(in the rows, 128 means zero)
Each named move below is a turn or a mirror, shown by a few rows before and after it. Which moves, in which order, take the first row of each later pair to the second? The first pair is answered.
move V:
[116 103 129 121 120  89 163 157  97 120] -> [122 116 135 123 119 103 174 145  83 121]
[ 89 113 104 144 144 119 153 105 111 126] -> [ 84 110 102 143 142 118 152 109 117 124]
[ 84 109 125 120 148 151 166  99 120 123] -> [ 70  94 116 118 147 133 144 115 140 121]
[138 113 138 104 143 125 158 203  96 133] -> [140 118 140 110 143 128 163 199  93 136]
move Y:
[104 120  94 140 138 110  93 113 144 118] -> [140 158 108 142 118 104 101 101 131 123]
[141 144 148 121 111 117 142 118 120 128] -> [124 113 152 110 120 119 133 146 135 132]
[150 131 141 123 110 107 110 134 118 152] -> [112  99 124 120 132 115 107 141 128 147]
[ 96  90 143 115 142 147 157 149 114 130] -> [104 129 131 130 137 144 171  99  94 120]
move Q:
[ 98 110 172 113 131 137 157 126 124 136] -> [147 145 177 122 120 141 111 115 150 146]
[139 125 120 125 139 130 127 146 123 140] -> [128 117 123 122 145 138 138 144 124 141]
[110 121  68 160 127 139 141 145  91 113] -> [ 92 111  94 141 142 182 133 107 123 115]
move F:
[162 163 142 128 122 120  93 113 175 129] -> [137 154 115 139 131 108  89  99 174 112]
[112 130 133 129 141 151 104 102 144 135] -> [114 119 140 124 140 145 104 120 151 136]
[132 145  75 165 133 123 142 122 116 130] -> [142 120 103 144 127 124 128 182 138 143]
Pairs:
Each pair is 2 to 3 moves apart.
[128 154 147 123 100 112 169 108 129 130] -> [125 137 140 123 119 146 113 102 182 130] -> Y, Y, Q
[171 130 124 116 119 150 129 136 135 142] -> [151 111 106 121 133 149 115 145 143 137] -> Y, Q
[ 63  92 107 127 149 114 133 105 137 108] -> [122 133 108 137 133 122  72  94 178 116] -> V, Q, V
[105 128 114 131 123 131 124  65 131 116] -> [142 114 168 103 115 158 120 133 151 152] -> F, F, Y
[152 123 131 143 129 161 122 192  95 153] -> [ 88  89 111 144 150 160 130 171 106 137] -> Q, F, F
[125 121 110 133 139 168 103 133 160 118] -> [162 155 104 149 125 159 125 137 121 124] -> Q, V
[183 178 197  98 100 111 132 180 142 160] -> [106 127 218  72 130 146 174 157 143 149] -> Q, Q
[153 144 127 108  86  73 111 131 175 106] -> [130 109 130  95 101  90 103 158 188 110] -> F, Y
[107 101 141 114 165 131 132 159 125 127] -> [130 119 160 107 158 147 137 156 118 138] -> F, F, F
[108 107  66 148 141 132 124 148 100 115] -> [120 137  92 142 141 171 145 100  89 119] -> F, F, Q
[118 137 115 114 119  87 113 106 138 115] -> [102 105 121 104 133 107 110 130 150 116] -> F, Y
[126 111 182  95 140 185 147 142 166 143] -> [159 151  92 150 115  88 157 173  87 126] -> Y, Q, Q
[152 142 117 135 107 119 144 151 102 126] -> [160 142 134 132 116 141 143 154 108 135] -> V, Y, F
[161 149 119 141 113 114 118 137 122 134] -> [101 103 137 119 138 144 127 120 152 126] -> Q, Q, V
[105 109 159  96 145 166 169 171 112 127] -> [184 162 141 123 118 137 113 187 120 138] -> Q, Q
[140 139  93 127 102 102 104 140 146 133] -> [122 124 149  95 119 162 129 121 160 145] -> Q, Q, F
[150  90 155 129 105  74 122 151 126 131] -> [148 124 159 144 129 146 135  63 110 126] -> Y, V, Q
[ 98 123 154 121 110 127 169 111 108 131] -> [126 125 133 127  96  87  98 144 153 130] -> Q, V, Q
[209 188 125 150  87 112 135 131  86 143] -> [195 138 132 129  87  92 112 207 118 151] -> F, F
[122 124 100 154 165 185 148 149  82 130] -> [138 119 129 144 165 204 119 162 118 146] -> Q, F, F
[121 117  84 149 143 138 141 140  85 120] -> [132 125 129 131 149 193 137 114 113 134] -> Q, F, F
[105 111 138 125 123 138 131 138 133 119] -> [132 146 122 139 115 119 129 117 112 117] -> Y, Q, Q
[131 136 167  96 102  99 134 134 167 130] -> [ 81 100 133 105 127  96 137 131 159 116] -> Q, Y
[186 174  97 161 106 111 114 116  91 120] -> [100  97 122 123 147 165  82  88 177 111] -> F, Q, Q
[161 154 131 131  85  89 120 126 113 104] -> [116 112 183  97 109 144 143 113 140 108] -> Q, F, Q
[141 130 113 156 127 151  75 181 143 110] -> [150 149 106 166 126 145  69 151 142 105] -> F, V
[169 123 181  99 113 146 171 183 101 162] -> [134 101 193  83 127 172 164 168 127 157] -> V, Q, V
[ 94 113 123 160 110 144 168 112  80 117] -> [118 109 173 132  99 160 165 138 106 136] -> Y, Q, Y
[127 125 107 154 139 135 144 144  83 133] -> [141 140 142 143 139 176 114 111 124 144] -> Y, Q, Q
[115 108  73 154 153 108  86 115 143 112] -> [191 138 156 126 132 156 105 156 137 158] -> F, V
[ 97 113  95 142 114  60 103 141 161  99] -> [169 146 154 122  87  79 110 172 160 130] -> Y, F
[172 144 177 110 145 188 117 169 112 164] -> [190 186 136 137 114 114 131 165  69 147] -> Q, F, Y
[125 103 131 113 125 103  98 166 165 140] -> [ 97 105 131 121 158 170 151 110 119 135] -> V, Y, Y
[ 89 107  86 143 139 118 135 130 113 107] -> [129 138  91 147 108  82 120 136 119 113] -> Y, V
[120 116  97 142 152 125  82 124 146 125] -> [165 161 137 134 133 151 118 112 109 142] -> Y, F, V
[107 129  96 125 132  76 164 115 123 112] -> [104 139 124 115 144 133 156  71 143 117] -> V, Q
[154 157 146 127 109  95 108 106 154 137] -> [120 133 105 142 132  90  91 108 158 119] -> Y, Y, Q
[140  95 149  97 130 147 112 167 183 138] -> [128 109  91 127 131 117  80 127 187 115] -> F, F, Q
[112 140  80 157 134 104 164  96  74 115] -> [184 180 166 124 103 135 151 107 113 151] -> Q, Y
[171 141 109 143 139 140  68 176 165 125] -> [ 80  81 122 116 169 167 131 165 150 113] -> Q, Q
[152 135 113 128 125 131  91 155 133 146] -> [101 102 129 108 147 156 123 141 138 142] -> Q, Q
[157 126 161 109 108  89 106 168 158 139] -> [161 142 185 105 125 161 135 135 141 148] -> Y, F
[142 148 168 104  91  88 120 114 173 127] -> [120 152 183 101 120 150 162  83 136 125] -> Y, V
[126 103 153 105 107 113 119 154 130 147] -> [145 128 159 111  95 108 126 137 124 148] -> Y, Y, Y
[103 132 138 100 122 127 127 133 115 125] -> [111 130 125 110 124 122 104 148 125 125] -> Q, Q, Y
[114 135 123 133 163 169 110  74 143 126] -> [108  99 131 115 155 135  85 149 172 130] -> F, Y, F
[ 82 105 108 117 142 120 133 101 128 104] -> [150 124 160  96 107 104 128 164 140 136] -> Y, Y
[168 139  95 140 150 216 125 174  93 154] -> [134  98  71 137 152 175 109 215 112 147] -> Q, V
[102 101 154 108 126 117 126 114 140 117] -> [118  95 149 109 131 124 106 144 146 121] -> F, Q, Y
[135 151 148 110 133 143 163 140 105 146] -> [128 131 137 103 128 107 145 180 123 144] -> F, Y, Y
[135 176 128 134  84 104 128  86 143 114] -> [113 114 148 105  90  95 137 175 151 126] -> Y, Q
[104 156 131 125 136 147 140  51 155 115] -> [146 171  96 145 110  83  97 104 158 116] -> Q, V
[162 129 155 126 134 156 118 153 124 143] -> [132 108 155 120 140 153 147 156 107 138] -> Q, Q
[ 96 117 115 127 115  78 116 121 134 100] -> [152 160 164 118  95 104 140 126 118 125] -> Y, F, V
[107 147 157 114 116 122 140  55 149 119] -> [121 126 197  93 113 144 156 114 146 138] -> F, V, Y
[130  96 116 126 140 133  82 170 152 135] -> [148 125  93 141 123  96 113 177 105 129] -> F, Q, V
[135 133 135 118 160 183 175 122  67 149] -> [161 123 155 106 157 197 130 152 110 165] -> Q, Y
[129  92 149  96 121 116 106 154 170 151] -> [ 94 119 118 119 144 146 140  61 132 128] -> Y, V
[130 128 120 120 155 155 125 120  78 147] -> [147 138 117 126 146 150 113 121  82 143] -> Q, Q
[143 140  96 154  95 103 104 134 111 126] -> [137 148 105 152 110 146 139 104  86 128] -> Y, Y, V
[103 108 104 124 161 186 143 115  97 125] -> [ 94  82  98 115 141 117  96 160 150 123] -> Y, V, Q
[130  86 176 114 122 137  96 147 127 138] -> [122  97 127 140 121  93  75 123 131 116] -> F, V, Q
[126 121 133 128 134 136 179 130  84 135] -> [105  86 154 104 146 152 126 131 156 139] -> Y, V, Q
[139 132 151 113 102  95 137 159 138 132] -> [147 138 159 113 102 105 124 147 152 136] -> Q, Q, Q
[104 120  91 145 156 126 166 115  67 111] -> [144 114 103 129 122  64 116 185 111 123] -> Y, V
[132 177 115 126 105  80 147  64 137  98] -> [ 94 133 107 115 110  60 148  89 147  92] -> V, Q
[135 108 111 112 117  69 152 196 120 129] -> [138  99 136 100 129 114 160 212 122 142] -> F, Y
[121 126 127 128 139 164 148 133 109 111] -> [156 148 118 139 126 148 128 144 110 116] -> Q, Q
[133  77 139 108 147 149 134 135 138 130] -> [115  95 105 127 148 132 133  91 124 115] -> F, Y, F
[127 127 174  99 112 110 176 150 114 129] -> [117 105 180  95 113 112 132 145 168 125] -> Q, V
[ 84 119 136 124 112  85 146  96 137 112] -> [134 147 183 113 109 134 139  94 147 134] -> Q, F, V
[159 187 104 183 132 157 118  88 119 123] -> [118 158  81 185 152 167 118  85 124 111] -> Y, Y, Y
[155 137 145 124 123 132 153 150  99 133] -> [157 155 130 138 118 125 145 117  97 123] -> V, F
[153 146 109 149 141 122 105 134 125 119] -> [123 116 149 123 152 153 149 149 119 128] -> Q, F, Q
[125 127  97 130 145 167  89 101 136 113] -> [169 149 118 128 130 169 122 145  94 131] -> F, Q, V
[156 122 113 134 125 149 126 148 104 141] -> [120 104 106 134 141 162 122 114 116 128] -> Q, Q, F
[ 92  84 144 123 165 201 174 146  97 133] -> [141 105 147 125 152 203  69 136 181 142] -> V, Q
[136 159 146 128 136 110 187 128  79 138] -> [ 77  93 149 102 158 120 131 129 164 126] -> V, Q
[132 137 179 106 123 170 175 101 124 144] -> [155 118 134 119 105  92  85 165 180 141] -> Q, V
[119 105 116 115 130 105  91 159 149 124] -> [108 134 109 130 146 152 140  91  97 115] -> V, Y, F
[118 145 178 111 127 170 128  77 166 131] -> [141 172 168 117 104 131 123  72 160 129] -> Y, F, Y
[120 116 138 112 121  86 130 177 143 132] -> [148 156 175 106 125 151 135 115 147 143] -> Q, Q, V
[129 139 106 144 116 103  97  60 149 100] -> [ 88 108  99 137 126  89 141  79 121  93] -> Q, Q
[ 96 123 100 137 135 123 126  96 140 120] -> [142 130 160 111 124 160 142 138 135 152] -> F, V
[162 164 125 146 123 152  98  70 131  96] -> [186 142 167 123 113 156  88 144 146 119] -> Y, V
[151 176 146 118  94 141 155 127  95 127] -> [ 63 111 107 115 125 122 139 114 123 101] -> Q, Q, F
[101 126 116 100 127 104 132 141 137 118] -> [100 124 122  97 130 114 146 142 123 120] -> V, F
[100 135  99 136 142 110 138 107 104 149] -> [129 120 133 120 134 125  97 148 152 168] -> Q, F, Q
[112  95 106 130 129  99 114 197 133 138] -> [131 111 129 121 134 147  69 151 183 143] -> Q, Q
[118 145 152 118 122 139 168  84 114 135] -> [ 96  90 150 102 139 142 143 151 142 140] -> Y, Q, Y
[122  97 111 135 141 110 135 156 110 124] -> [115 106 138 123 141 130 164 122 106 124] -> Y, Y, Q
[110 127 126 109 154 136 172 134 112  97] -> [174 171 121 128 135 129 124 136 131 104] -> Q, Q
[148 160 153 117  88  67 151 138 120 132] -> [ 72 109 118 125 132  99 178 113  98 112] -> Y, V, F
[154 125 119 149 108 143 114 131 166 143] -> [ 98  91 117 136 124 140 161 139 147 133] -> Q, Q
[168 160 112 158 114 124  99 117 138 127] -> [127 121  87 159 132 115  90 130 150 119] -> Y, F, F
[158 159 162 112  94 100 123  95 167 135] -> [116 117 130 112 102  52 138 125 154 119] -> F, Y, Q
[ 94  77 133 117 144 111 151 147 161 110] -> [132 147 122 144 132 119 141  58 150  99] -> Y, Q
[ 99  79  83 145 142 116 129 149 119 124] -> [115 127  86 157 139 138 151  91  91 123] -> F, F
[160 175 115 151 134 158 129  88  95 124] -> [173 143 139 131 118 129 141 185  89 145] -> Q, Y
[173 133 118 154 132 159 107 123 137 144] -> [163 121 123 148 141 172 109 134 141 143] -> Y, V
[121 153 101 152 121 104 129 103 111 123] -> [123 146 131 132 122 118 166 130  92 134] -> F, F, Q
[145 158 121 134 106 111 121 117  92 113] -> [121 115 159 104 125 154 102 136 142 126] -> Y, Q, Q
[157 144 139 143 157 177 114 131 135 137] -> [108  95 118 133 164 138 129 171 129 126] -> V, Q, Q
[128 144 104 133  94  60 131 107 131 103] -> [130 127 111 122  94  52 123 139 144 108] -> F, F, F
[144 130 107 124 116 100  76 169 168 133] -> [173 173 157 113 108 146 159 143 104 147] -> Q, F
[112 125 153  83 125 126 153 126 142 129] -> [100 128 128  94 123 107 153 101 137 115] -> F, Y, F
[138 132 114 135  81  91  92 126 163 126] -> [152 136 128 129  79  97  96 132 159 134] -> F, F, F
[119  61 122  94 125 127 120 175 147 132] -> [181 162 130 118 100 136 120  66 131 128] -> Q, Y, Y
[ 94  87 120 125 161 147 164 157  85 122] -> [173 150 184 111 127 168 140 140 112 148] -> Y, Q, Y
[106 126  97 139 136 128 112 180 114 117] -> [120 157 108 144 140 160  86 118 138 114] -> Q, Q, Y
[121 154 107 140 119  95  96  82 150 111] -> [126 106 168 105 137 149 113 166 159 145] -> F, V, Y
[159 111 112 158 144 160 157 148  91 155] -> [163 140 112 161 137 158 163  99  92 150] -> Q, F, Y
[125 150 112 130 136 176 177  84 135 109] -> [122  95 123 112 134 157 175 188 144 124] -> Y, Q, Y
[ 96 132 152  98 138 133 141 102 164 108] -> [154 167 144 115 126 140 116  98 156 121] -> Q, Y, F
[128 137 124 131 136 172 125  80 113 127] -> [126 113  91 134 127 113  79 132 144 123] -> V, Q
[ 90  85 135 100 118  73 154 166 138 106] -> [135 142 135 108  84  50 155 136 128 106] -> Y, Y, V
[195 178 154 122 109 118 152 105 111 136] -> [ 84 101 100 124 146  95 124  77 155  99] -> F, Q
[148 144  97 154 143  93 114 155 124 144] -> [123 154 116 145 145 106 165 108 100 133] -> Q, Y
[131 145 100 132 101  79 128 149 106 129] -> [138 139 171  98 111 154 129 134 142 149] -> Q, F, Q
[113 125 160 115 134 123  95 138 176 134] -> [150 185 143 140 116 113 116 105 127 132] -> Q, F
[122 149 100 133 123 129 176 130  56 154] -> [ 57  85 112 103 150 149 122 117 144 144] -> V, Q
[142  87 124 121 109 188  83 140 150 111] -> [122  73 101 128 103 151 126 179 102 101] -> Q, Q
[142 145 134 108 122 146 186 160  77 163] -> [121 127  88 118 108  66 139 176 112 141] -> F, Y, V
[138 107 115 129 124 104 120 144 116 107] -> [147 120 118 135 117 100 124 128 107 107] -> Y, Y
[151 174 127 146 155 217 142  68  93 120] -> [133  92 141 116 148 171 160 225  88 138] -> Q, Y, Q
[119 121 118 141 137  91 121 120 123 107] -> [126 134 135 133 143 120 141  93 113 109] -> V, Q
[138 153 135 132  92 121 134  89 122 109] -> [129 108 151 111  92 110 139 161 133 117] -> Y, Q
[100 128 129 124 136 119 151  95 122 124] -> [126 139 134 121 109  82 142 120 129 127] -> Y, F, Y
[139 123 156 124 132 159 128 138 129 136] -> [136 128 137 134 144 166 132 124 114 131] -> Q, Y, F
[113 117 115 141 149 143 157 122  96 119] -> [106  94 120 132 153 151 111 133 148 121] -> Q, F
[ 81  94 121 123 151 143 133 107 155 124] -> [113 124 151 116 145 175 155  98 137 140] -> V, F, F
[127 143  80 160 124  76  83 100 142 122] -> [153 180 142 141 102  94 119  67 137 132] -> Q, Q, Y
[125  86 124 138 159 136  51 163 179 144] -> [183 163 182 138 141 186 139 127  96 164] -> Q, Q, F
[100 120 135 129 136 121 183  96  96 136] -> [101 131 123 139 132 106 166  76 106 124] -> V, F, F
[155 142 167 133 151 202 161 118  71 158] -> [ 75 103  85 157 179 161 125  75  93 114] -> Y, V, Y
[107 122 171 102 118 136 141 122 162 133] -> [126 141 162 119 130 171 148 102 133 137] -> Q, Y, V
[161 142 135 123 112 121 159 146  90 137] -> [173 150 142 123 114 131 137 134 105 144] -> Q, Q, Q
[117 122  95 131 114  88 176 161  90 118] -> [ 84  77 141  93 132 138 155 151 155 126] -> F, Q, V
[119 123 103 136 139 112 141 156 119 121] -> [159 145 138 131 132 144 120 147 142 137] -> Q, F, Q
[116 155 108 142 102  74 124  90 127 109] -> [116 135 180 105 106 133 181 116 109 132] -> F, Q, V
[122 123 143 116 113 106 161 130 111 120] -> [124 131 159 108 118 130 154 110 129 126] -> V, F, Q
[118 149 105 146 110  79 104  96 182 115] -> [ 98 112 106 135 116  63 119 148 179 121] -> Y, Y, Q
[141 174  76 155 119 120  99  98 107 102] -> [157 133 110 127 111 111  72 190 145 128] -> V, F
[122 126 127 135  97 113 158 137  92 128] -> [107  98 144 114 101 114 117 145 152 129] -> Q, Y, V
[121 131 141 109 147 154 135  86 121 131] -> [119 114 104 118 133  88 122 147 111 123] -> Q, V, Q
[122 136 152 116 128 106 222 106  56 123] -> [ 89 115  97 132 126  40 173  99  92  98] -> V, Y
[100 102 146 144 155 218 142 144 113 147] -> [115 104 162 137 148 213 138 164 118 158] -> Y, Y, Y
